Each path is a new rotation, seen through one point. The rows after it are directions, each followed by how far the rotation turns it, in degrees each step (0 if it stays put).
Each turn is a multiple of 5 degrees from 10 to 175, or 0.
Each row of a path follows its step; steps can be skipped.
Path 1:
step 0: [ 46  -9 -17  -2   6 -24 -10 -12 -18 -18  -2   5   7  -7  18  29   1 -20
  23 -20 -28  -7  32   1  -7  -8  -7   2  -8 -34   4  14 -26 -31   1  -1
 -24   9  15 -14  -3  14  -4]
step 1: [  0  15   6 -27   6 -22 -17  -3 -13   5   8   2   9  11 -39 -10 -18  18
  21 -22  17   8  10  30 -38   4 -10 -13  10 -31  -4  20  -8  -9 -12  13
 -32  19 -17  23   3 -11  18]
step 2: [ 22   8  -9 -26 -21 -20 -10  -3   9  18 -14 -19  -4 -27   4   5  10   8
 -27  27 -13  -8   5  -9 -42  -4   1  40   4 -13  -2  32 -15   9 -20  13
 -27 -20 -10   6  16  10   3]
step 3: [ 26 -13  -4  21  -4 -27 -12   0  22 -21  -3  26  -8   7  -4  24  15  25
  12  14  -6  21  -7  11 -23 -22 -27  -5  20   5   0   0  -1   0 -23 -34
 -42   0 -11  12  -3 -14 -21]
step 4: [ -2   7  -1 -11 -21 -34 -35  -6 -14   8  -8  25   2  25 -28   3 -26  30
  -6  28   5   1 -20  -1  -8  -6 -22   7   3  -1   6   3   3  23  -8   8
  25 -12   6  21 -27  32  -3]
step 5: [  4  34 -13  -3 -36   1 -16 -43  21  -8   3  -1   0 -14   3  22   6   2
   5  20 -10  -4  31  -1  -2   0 -12  -8  20  -6   3 -30  -2  13   1  -1
   6 -31  -4   3  21  20 -44]
step 7: [-14 -14  -6  -6  -6 -26 -16 -20 -20   6 -30 -10   5   4 -13   2  -5   4
  12   0  -7  -2  21  22 -19  -4  23 -18   6   9 -19   2 -11  37   1  44
  11  -6  47 -11  14  -5 -13]
step 8: [-15  18  12   2  15  -3  -4   0  22  -4 -16 -52 -27   8 -10  -9   8  11
 -21   6 -33  -1  12   3 -30 -24   7 -48   8  -1  -5 -10  -2   6  -2 -13
 -14   6 -12 -19  20  15 -10]
step 9: [ 12 -17  -8 -21  11  -5 -23  27  -2 -16 -46 -13 -14   9  -7   9  15  24
   1 -20 -48  14  -6 -13  15   0   7  -2  -8   1  10 -11   0  -5 -39   4
   0   1  29   9 -17  -1   8]
step 10: [  4  15  -2 -12 -10 -41  -6  -7   9   1  -9 -12 -15  12  -7  15 -30 -21
   4   5  -3  17  47   4  17 -26 -11 -28   6 -31   8   6   8  -7 -12  -8
   4  17  34 -18 -26  -6  12]
step 13: [-32  -2 -15  24  14 -49   0  12  -7 -16   9  10  -6  17 -25  17 -12   4
  -9  33  11  16  16   5 -27  -9   1  -6   8   3  -7  -4 -27   0  20 -15
  -6  24  -6  14  -9 -38 -14]
Directions:
[ 11   5   2  -3  -4   6  -1  -1  -3   5   0   0  -8  -5  -6   6   2   3
   1   6   7   1  -4  -7   0 -10  -4   4   7   2  -6  -7   1   0   7   0
   5   5   1   3  -8  -9   0]	45
[ -5  12   1  -2  -7   1   8  -2   2   2   7  -7  -1   1  10   3  -5  -2
  -6  -3  -8  -4  -4  -5  -2   0   0  -3   6   1  -4   1  -8   8  -6   6
   1  -3 -10   1  -2  -4  -1]	120
[  0  -8   0  -4  -9   5  -6 -10   4   0  -4   3   0  -4   7  -2  -5  11
   9   1  -3   7  -2   3  -2  -8  -1   0  -6  -3  -1   3  -2   9   4   0
  -2   3 -10  -2   2   5   2]	20
[ -2 -10   3   7   5   0   8   4   1  -1  -6  -6   4  -1  -2  -2  -1   0
  -8   7   0   3  -7   1  -7  -6  -2   0   3   0  -4   2   3   7   6   8
 -12  -7   1   1   4  -8   2]	70
[  9  -4   3  -5  -3   0   4   2   8   5  -6 -13   1  -1   5  -5   2   1
   4  -3   4   1   1   2  -5   1   4  -5   6  -1   2   5  -1  -8  -8   0
  -4   5   4   7  -9   4   7]	45
Path 2:
step 0: [ -8  21 -27   3  -7   1  -6  12   4   7  18 -29  -4 -18  14 -24   1   4
  20  -9 -12  -9  -3  -1  -9  25   0 -25  16 -10  21   3  -2 -31  18  -1
   2  14   9   1  11 -31  10]
step 2: [  2  22   0  11   6   3 -22  -5   7  -7   2 -41  11   5 -24  -6  13   2
  21   6  -3  -1 -30   2   9  24  -2 -23   9  -7  15  -5 -14 -34  19   5
   5  -8 -12  23  -8  -8   4]
step 4: [ 14   5  -1   5  10 -13  -2 -11  11   8  11 -24  -2  23  -3 -22  13   2
  -1  10  -8  12 -24   5 -19  23  -1 -40   8  16  11  27 -23 -14  31  -8
  -5  10  -2   2   0  16  18]
step 5: [ 22  -6   2  15  31  22 -12 -16 -10   2 -17 -13  12  -7  -2   6  -4   5
   7   8 -35  12  -3  13  24  35 -12  11 -22  18 -14   9 -12 -10  -8   8
 -11   9  10 -20  -6   0   1]
step 6: [-12  17 -14   9  -5 -11 -12   3  -1  -1   0 -27  -8  -5  -5  -7  13 -15
  19 -13   0   6  -6  -2   1  13 -13 -21  18  29  -3  13  -9 -23  29 -13
 -33  -9  -1 -33  20  12   7]
step 7: [ 17 -15  -6  21  18  16 -14   9  -4   4   1   9  38 -25   0 -21  17   5
  -3  17 -18  29  21  -4  -3  27 -13 -10 -18  19  -9  22  13   5   1 -11
   1 -10   3 -11   4   8  -7]
step 8: [  8  28 -24   3  23   5  -7   1   1  10   6 -10  -4 -21  -5  15 -14   0
  24   0 -12  15 -14 -16  -8  24  14 -19  22  -7  11  24   1 -30  23  -4
 -15   9 -11  -7  21  -7  -5]
step 9: [ -8 -13  -1   7  -4  12  -1   2 -11   0   8  -7   7 -40  21 -36 -12  11
   6   9  -7 -12  21  -5   2  44 -25   1  -9  13  -7   5  14 -17   6   0
  -3   0  14 -10   2 -18  -4]
step 11: [ 16 -19   0  -1  19  27 -23   6 -11  -5  -9 -36  21 -22 -20 -12   4  12
   9  22  -7 -22   8 -14   3  30  -7   1  -9 -10  -8  -9  -1 -21   3 -10
  14  -1  -1  10   2 -25  -2]
step 12: [ -2  12  15 -10   2   5  -7  -4   9  -2  13 -22 -18  17   5 -27   1  -4
  15  -9   8   5   2  -9   4  28   9 -49  23  12 -10  24 -22 -12  12   0
   1  15   1   6   7 -22  -2]
step 13: [ 27 -28  -2   0  11  14  -1  -9   1  10   4 -28  14   1  -6 -26  12  25
  -6  17 -19  -7 -10  12  23  30 -23  -2 -28   8   6  16  -8  -5  10  -4
  -3  17   1  14  -8   5  15]
Directions:
[-6  4  6 11 -5 -1 -5 -1  1 -6  3  4  7  2  8 -1 -1 -9 -1  3  0  1 -3  4
 -6  6  1 -7 -6  4  0  1 -3  2 -2 11 10 -6  2  4  0 -3 -6]	145
[  6   1   3  -3  -6  -8  -1   1   5  -9  -2  -4  -2   2   0   0   0  -2
  -3   2  -7  14  -5  -3  -2   1  -4   3  -6  -2  -1  -1  -5  -2  -5  -1
  -2   2   3 -14   0  12  -2]	35
[10 -1 -2  1 10 -2 -2 -7  3 -5  4  5 11  3 -3  7  2  8 -2  3  1  6 -7  0
  6  2  7  4 -2  1  8  3  5 -1  1  2  1  0 -3 11 -4  8 -1]	125
[  3  -1   7  -1   5   5  -5  10   1   0   5   2  -7  -5   2   1   0   6
  -8  -1  -5   1  -1  -7  -6  -6   7 -10  -1  -3   4  11  -3   4   1  -5
   9   4  -5  -1   2  -2  -4]	85
[  2  -1   1  -1   1  -2  -3  -1   3  -9  10  -4   3   0  10  -2   1   4
  -2 -13   2 -11   4  -2   7  -2   4   1   7   6   2  -3  -2  -6  -2   0
  -2  -1   5  -8   0   0  -9]	120
[  2   3 -12   0  -2  -4   2   2   2   0   1   3  -4   2   0   2  -6  -3
  -3   0   7  -3 -11  -1   3  -3   0  -9   1  -1  -4  -3 -11  -6   7  -3
  -2  -3  -4   7  13   7  -3]	170
